One turn or mirror swaps these rows in pairs. Which row does each one swap with?
pasa: [-1.70 -1.94  1.41 -2.31  0.31 -1.29  1.95 -3.44 -0.47  0.70 -2.45  2.71
 -0.74 -0.30  2.05  0.80 -0.08  2.31  3.65  1.04 -0.09]
bevi: [-2.16 -2.62 -0.67  0.30  0.83  1.15  0.29 -0.01 -2.62 -1.58 -2.41  0.28
 -1.77 -4.26  1.80  0.13 -1.34  0.70  3.16  0.21 -0.11]
Kef: [-1.20  1.24 -2.67  1.25 -2.05 -0.86 -0.02 -0.42 -2.23 -2.04  0.04  1.84
 -2.46  1.05  2.02  0.87  0.18  0.76  1.96  3.45 -0.51]
gak: [ 2.96 -1.00 -1.46  1.02  1.10 -0.64  1.94 -1.00  1.46  0.20 -2.34  1.22
  1.80  0.70  0.92  1.91 -1.14  2.33  1.33 -2.02  2.46]
tibep: [ 0.06  0.78 -0.10 -1.74 -1.37  1.66  0.92  1.00 -0.78 -0.50 -3.72  0.10
 -3.79 -0.16  3.44  0.93  0.01  0.48  2.48  0.58  1.45]
gazo: [-1.73 -2.66 -1.22  0.38  1.60  0.96  0.69 -0.45 -1.97 -0.95 -1.48  0.07
 -0.80 -4.45  2.13  0.37 -1.58  0.26  2.98  0.67 -0.26]
mizos: [ 1.35  1.43 -3.72 -0.42  0.40 -2.28 -0.49 -1.11 -0.94 -2.86 -4.08  0.20
 -1.58 -0.22 -0.57  1.34 -1.19  1.90 -0.99 -1.43 -0.33]
dob: [ 3.28 -0.67 -1.45 -0.28  0.04 -0.15  1.32 -1.82  1.84  0.53 -3.08  1.30
  2.48  1.04  0.12  1.93 -0.69  2.08  1.06 -1.01  1.72]
mapu: [ 1.58 -2.42 -0.85  1.55  0.16 -1.26  0.36 -0.15 -2.64 -1.05 -2.36  2.11
  2.33 -1.10  1.52 -1.15  0.59 -1.10  1.57 -2.52 -0.85]
tona: [-1.06 -1.21 -0.52  3.11  1.94 -0.04  1.99  1.25 -2.50 -1.43 -1.66  2.12
 -1.98 -1.28  3.23  1.76 -1.37  2.60  1.60 -0.68  1.33]
gom: [ 1.45 -2.26 -1.71  1.76  0.12 -0.72  0.44 -0.58 -2.77 -1.25 -1.27  2.24
  1.35 -1.42  0.62 -1.32  0.85 -1.43  1.02 -2.44  0.26]
Dod: [ 0.49  0.47 -2.40  2.69 -1.41 -0.98 -1.03 -2.18 -2.18 -1.61 -0.91  1.13
 -2.12  0.82  1.05  4.48 -1.69  1.73  0.75  1.60 -0.51]
Gazom: [-0.40 -1.66 -0.50 -0.20 -0.11 -1.73  0.57 -2.93  0.30  0.52 -3.28  1.27
 -0.37 -1.10  1.23 -2.88  1.50 -0.41  1.42 -1.21  1.62]
Fep: [ 1.48 -0.11 -2.79 -0.32  3.06  1.52  0.38 -2.76 -1.44 -0.55 -2.64  3.52
 -1.85  2.07  1.64  0.16 -1.36  0.09 -1.50 -0.80 -0.49]
Vun: [ 1.83 -2.28 -1.40  1.59 -0.34 -1.70  0.69 -1.01 -2.37 -0.77 -1.91  2.61
  1.38 -1.81  0.64 -1.53  1.41 -0.75  0.58 -2.04 -0.37]
pefin: [-1.15  1.06 -2.46  0.57 -1.69  0.03  0.03 -0.57 -2.25 -2.07 -0.54  1.90
 -2.62  1.58  2.45  1.22  0.10  0.49  2.51  3.93  0.29]
fikab: [ 1.27  0.87 -3.61 -0.81 -0.21 -2.63 -0.36 -0.92 -1.05 -3.08 -4.62  0.32
 -1.76 -0.18 -0.04  1.06 -0.89  2.05 -1.27 -1.34 -0.36]
Lipi: [ 0.21 -0.69 -2.65 -0.66 -1.87 -3.31  0.49 -0.30  0.07 -3.55 -2.70 -0.17
 -0.59 -0.74 -0.46 -0.55 -1.28  2.57 -1.11 -0.27 -0.58]
Defa: [-0.68 -2.47 -0.75  0.61 -1.77  1.71  1.46 -0.50 -0.01 -0.74  0.60  0.59
  2.74 -0.38  3.11  1.69 -2.64  0.44  1.94  1.03  0.22]
vufuz: [-0.43 -0.16 -0.51 -0.59 -1.23  2.09  0.77  1.46 -1.45 -0.64 -3.40 -0.09
 -3.93 -0.73  3.17  0.07 -0.26  1.42  2.91 -0.40  0.99]
fon: [-0.74 -1.05 -0.63  3.08  1.29  1.36  2.09  0.37 -2.46 -2.38 -1.64  2.08
 -2.38 -1.47  4.22  1.41 -1.19  1.98  1.31 -0.96  0.64]
Pega: [-0.56  1.31 -2.26 -0.52 -2.00 -0.11 -0.26 -1.44 -2.46 -1.82 -0.17  2.17
 -2.53  0.71  2.27  1.74  0.69  0.03  3.09  3.56 -0.43]
pim: [ 3.05 -0.19 -1.30 -1.83 -1.06 -0.13  0.79 -1.60  2.01  0.37 -3.54  0.71
  2.13  1.66  0.82  1.82 -0.49  1.83  1.24 -0.65  1.40]
nifi: [ 1.39 -0.53 -2.15 -1.71 -0.63 -0.93  0.37 -2.77  0.82 -3.80 -3.11  0.19
  0.20  1.25 -1.36  1.24  0.86  1.31  3.64  0.70 -1.30]
bos: [-0.42 -1.25 -0.08 -0.77  0.31 -2.05  1.87 -2.43 -0.51  0.43 -2.91  1.95
  0.18 -1.31  0.50 -2.59  1.90  0.50  1.86 -0.57  1.78]
nuken: [-0.44  1.14 -2.64 -0.21 -1.90 -0.17  0.02 -1.32 -2.15 -2.24  0.02  2.09
 -2.55  0.68  2.48  1.28  0.45 -0.25  2.34  3.97  0.25]
zaz: [ 0.06  0.12 -3.06 -1.03  2.37  1.12  0.40 -2.65 -0.83 -0.37 -2.27  4.25
 -1.84  2.55  2.74  2.17 -2.81  0.65 -0.14  1.01 -0.61]
vogos: [-1.62 -1.67  0.55 -1.36  1.19  1.05  1.26 -1.99 -1.13 -0.70 -1.67  3.04
 -0.76  1.64  2.53  3.12 -3.07  2.67  3.35  1.67 -0.79]
dorus: [ 0.79 -1.33 -2.66 -0.40 -2.05  0.25 -0.53  2.21 -0.16 -3.87 -2.72  1.72
  1.34 -0.50  2.75  2.81 -1.74  1.12  3.31 -0.41 -1.26]
segek: [ 1.06 -2.62 -1.21  2.05 -0.66 -1.11  0.39  0.46 -1.67 -1.98 -0.87  1.67
  2.15 -0.12  1.33 -0.09  0.75 -1.70  1.46 -2.09 -0.65]
kelok: [-0.62 -1.21 -3.26  1.34 -2.54 -0.70  0.76 -1.02 -2.54 -2.45  0.23  2.82
 -1.46 -0.16  2.00  0.73 -0.17  1.82  1.13  4.01 -0.86]
Zagig: [-0.03 -4.71 -2.48 -0.55  0.84  0.16  0.64 -2.29  0.27 -1.36 -4.22  1.64
  2.47  0.13  1.02 -0.16 -1.84  2.49  1.10 -0.80 -1.88]
sobi: [-0.76 -1.06 -0.82 -1.00  1.75  1.63  1.16 -2.31 -1.04 -1.01 -1.52  3.38
 -0.87  2.15  2.88  3.43 -3.62  2.37  2.11  1.89 -0.76]
sopa: [-1.84 -2.39 -0.35  0.79  1.02  0.31  0.63  0.60 -1.87 -1.98 -1.51  0.39
 -2.20 -4.00  2.01  0.23 -1.81  0.66  2.95  1.01 -0.32]
Giz: [-2.68 -2.82 -1.19  0.30  1.31  0.74  0.22 -0.85 -1.41 -0.99 -1.24  0.84
 -1.21 -4.16  1.58  0.89 -1.94  0.44  3.04  1.41 -0.96]
dasaf: [ 1.81 -1.93 -1.17  1.81 -0.62 -1.27  0.59  0.11 -1.45 -1.62 -2.22  2.15
  2.68 -1.27  0.79 -0.57  0.80 -0.62  1.09 -2.69 -0.88]
gagar: [-0.54 -1.09 -0.97 -0.73  1.84  1.61  1.19 -2.05 -0.95 -0.89 -2.17  3.23
 -1.12  2.20  3.11  3.59 -3.80  2.15  2.22  1.41 -0.93]
Ledip: [ 1.74  1.46 -1.27 -2.84 -1.89  0.88  0.65  0.05  1.88 -0.43 -4.25  0.45
 -0.17  1.38  2.75  1.74 -0.13  0.91  1.70  0.07  0.97]
gos: [ 1.16  0.56 -1.49 -1.80 -1.19 -1.70  0.44 -3.58  0.24 -4.07 -2.66  0.05
 -1.20  0.75 -0.91  0.69  0.80  1.49  2.38  0.58 -1.11]
dutu: [-1.68 -1.80  1.27 -1.36  0.96  0.53  1.91 -2.92 -1.37  0.09 -2.42  3.16
 -0.56  0.81  2.92  1.54 -2.18  2.43  3.93  1.55 -0.18]
fuzi: [-1.14 -2.06 -0.55 -0.47 -2.81 -0.15  2.24 -0.61  0.80 -1.55 -0.85 -0.49
  2.82 -1.23  1.65  0.28 -1.99  1.38 -0.30 -1.07 -0.22]
Pegi: [-2.30 -2.79 -1.47  0.12  0.93  0.81  0.78 -1.55 -1.82 -1.63 -3.10  0.28
 -0.74 -4.70  1.19  0.76 -1.60  0.71  2.30  1.25 -1.02]
mifu: [-0.65 -1.44 -4.27 -1.91 -0.33 -0.74 -0.72 -3.79 -0.29 -0.75 -1.48  3.27
  1.60 -2.01  0.58  0.99 -2.53 -0.73  0.62  0.85 -0.84]
buke: [ 0.86  1.16 -3.62 -1.29 -0.16 -2.32  0.47 -1.62 -0.91 -2.56 -3.90 -0.04
 -1.29 -0.09 -0.32  0.63 -0.10  2.38 -1.75 -1.47 -0.05]
velod: [ 2.33 -0.67 -0.94  3.18  1.87 -0.95  2.14 -0.09  0.47 -0.86 -2.13  2.18
  0.96  0.37  1.59  2.28 -1.84  2.49  1.31 -1.08  2.29]
Lib: [ 1.13  1.52 -0.58 -2.53 -1.84  2.20  0.41  0.58  1.47  0.11 -3.65  0.69
 -1.23  1.13  3.33  1.69 -0.30  1.03  1.59 -0.40  0.17]
Zofu: [ 1.66  0.05 -3.21  0.08  2.39  0.25  1.01 -2.39 -1.94 -0.38 -2.86  3.67
 -2.57  1.56  1.30 -0.35 -0.59 -0.69 -1.35 -1.35  0.91]
Gol: [-0.76 -0.84 -3.66 -1.27 -2.23 -0.62 -1.04 -3.10 -1.10 -0.72 -0.63  3.88
  1.70  0.32  0.23  0.89 -2.42 -0.48 -0.27  0.44  0.04]
Gito: [ 1.09 -0.09 -2.77  0.49  1.47  0.61  1.15 -2.66 -2.06  0.09 -1.80  3.34
 -1.87  0.72  0.87 -2.18 -0.40 -0.63 -0.79 -1.96  1.00]
dez: [ 0.43  1.26 -3.72 -0.87 -0.61 -2.65  0.46 -1.28 -0.76 -2.87 -3.46  0.03
 -1.61 -0.54 -0.57 -0.09  0.15  2.76 -1.23 -0.78 -0.90]
gotib: [-0.03 -1.43 -3.66 -1.30 -1.70  1.41 -0.25  1.39  0.35 -4.50 -3.16  1.21
  0.06 -0.44  1.44  2.33 -1.86  3.05  3.05  0.40 -0.58]
Neta: [ 0.68  0.25 -3.08 -0.72  2.37  1.81  0.20 -2.70 -0.08  0.08 -2.60  4.06
 -1.76  2.19  1.95  0.86 -2.28  0.27 -0.50  0.18 -0.85]
Balut: [ 2.75 -0.05 -1.31 -1.96 -0.83  0.14  1.15 -2.09  2.19  0.77 -3.51  0.76
  2.03  1.60  0.91  1.79 -0.55  1.14  1.42 -0.55  1.21]
dar: [ 0.73  0.82  0.14 -2.05 -1.66  2.36  0.21  0.75  0.36  0.06 -3.50 -0.46
 -2.19  0.60  3.20  1.13  0.06  0.52  1.98  0.70  0.88]
Tazor: [-1.43 -4.94 -3.36  1.97  0.31  0.85  0.82 -1.41 -0.40 -1.68 -2.40  2.74
  1.03  0.53  1.74 -0.09 -1.42  2.23  1.87  2.01 -1.69]
rel: [-0.53  0.54 -1.92  1.87 -1.40 -0.36 -0.46 -2.45 -2.60 -1.02 -0.73  1.08
 -0.65  0.46  0.77  5.19 -2.70  1.16  0.51  1.01 -0.69]

vogos swaps with dob
velod swaps with pasa
tibep swaps with Zofu
kelok swaps with Lipi
Pegi swaps with segek
buke swaps with pefin
Ledip swaps with zaz
rel swaps with nifi
gak swaps with dutu
nuken swaps with fikab
Giz swaps with dasaf
dar swaps with Fep
gos swaps with Dod

